[[-49   1 -10  13  36  12   5 -10  63  -5]
 [ -8 -40  -4 -46  52 -22 -23   6  15   7]
 [ -8  49 -17  45 -44  20  26 -12 -19   2]
 [  1 -53 -53   1  32  -9   7 -27  -4   0]
 [ 28  24  28  19 -35   1  33  19 -34  -5]]
Rows and columns are numbered from 0.
The top-left entry? -49
The entry in the bottom-left corner? 28
The entry at row 0, column 2 -> -10
The entry just right of 45? -44
The entry directly above 15? 63
The entry in row 0 and column 1? 1
The entry in the top-right corner? -5
The entry directly below 15? -19
The entry in row 2 and column 0 is -8
The entry directly below the largest entry? 15
The entry in the bottom-right corner: -5
The entry just right of 24? 28
The entry just right of -19: 2
The bottom entry of the column that holds the largest entry: -34
The entry directly above -17 -> -4
The entry directly below -9 -> 1
The entry directly below -27? 19

[[ -5   7  15  -7  14   0  14   9   4 -11 -18  18  15  16  -1]
 [  8  -7  35 -11  39  22  39  23 -13  -9 -25  38  32  33  26]
 [ 17 -15  10   4  17  24  19   5 -15   5  -3  11   8  11  29]
 [ 23 -14 -16  27 -20   3 -11  -2 -12  -8  29 -16 -20  -7  -1]
 [  5   8  -9  10   1   9 -10 -22  10  13   9 -10  -9  -6   8]
 [-35  40  -5 -18  -8 -25 -25 -28  40  14  -7 -10  -2 -14 -27]]
Give the smallest entry in the first row.
A: -18
Give the top-right entry.
A: -1
Give the fifth entry, reading row by row.
A: 14
The last entry in the row that holds the smallest entry -> -27
Give the bottom entry of the column that holds the smallest entry.
A: -35
Give the 3rd entry on the main diagonal.
A: 10
Give the entry in the top-left corner.
A: -5
The 3rd-last entry, reading row by row: -2
Give the second entry in reading order.
A: 7
Give the 3rd entry, reading row by row.
A: 15
Give the second entry from the end, reading row by row.
A: -14
The 2nd smallest entry -> -28
Give the entry directly below 16.
A: 33
Give the largest entry in the first row.
A: 18
Give the 4th entry, reading row by row.
A: -7
The largest entry in the first column: 23
The entry directly below 27 is 10
The entry just right of -13 is -9
The entry directly below 33 is 11
The largest entry in the last column is 29
The entry just right of -28: 40

Read these off the row that follows.
1) The 1st entry?
2) The first entry from the right?
3) The 3rd entry?
4) The second entry from the left?
5) The fifth-last entry?
[-35 -57 -22  40  34  49  -9  30 -42   9  17 -57   0 -37]
1) -35
2) -37
3) -22
4) -57
5) 9

Read these off the array that follows.
1) Report the first entry on the diagonal from the top-right corner.
2) Report the first entry in reading order.
3) Report the fourth entry, reading row by row.
4) Report the bottom-left entry.
5) Report the entry directly above -7.
6) Report the entry just right of -25.
7) Report the last entry, reading row by row.
8) Report the second entry from the end, reading row by row.
[[ -8  24  26   8  26  37]
 [ -4  54  10  15  34  32]
 [ 12  54  16  22  24  12]
 [ 23  -8  -7  11  10  10]
 [  4 -25   3   4   0   3]
 [ 22  -9  39  12   0  10]]
1) 37
2) -8
3) 8
4) 22
5) 16
6) 3
7) 10
8) 0

arr =
[[5122 5706 5326 6420 3127 6552 7102 2335 6807 2280]
 [5096 6112 5640 4675 7790 4251 3992 8601 4115 7856]
 [6282 2874 5754 6308 2322 7553 7189 1547 7183 4293]
 [4692 6445 5656 4522 8020 4191 4422 8842 4050 7112]]
Rows and columns are numbered from 0.
Report the entry just left of 6420.
Answer: 5326
The entry at row 0, column 1: 5706
Report the minimum.
Answer: 1547
Report the entry in the top-right corner.
Answer: 2280
The entry just right of 7790 -> 4251
Report the entry in row 0 and column 0.
Answer: 5122
Report the entry directly above 2322.
Answer: 7790
The entry in row 1 and column 2 -> 5640
The entry in the bottom-right corner: 7112
The entry in row 2 and column 0 -> 6282
The bottom-left entry is 4692
The entry directly above the smallest entry -> 8601
Report the top entry of the column that holds the largest entry.
Answer: 2335
The entry just right of 5640 is 4675
Report the entry directly above 7112.
Answer: 4293
The maximum is 8842
The entry just left of 4522: 5656
Report the entry just right of 8842.
Answer: 4050
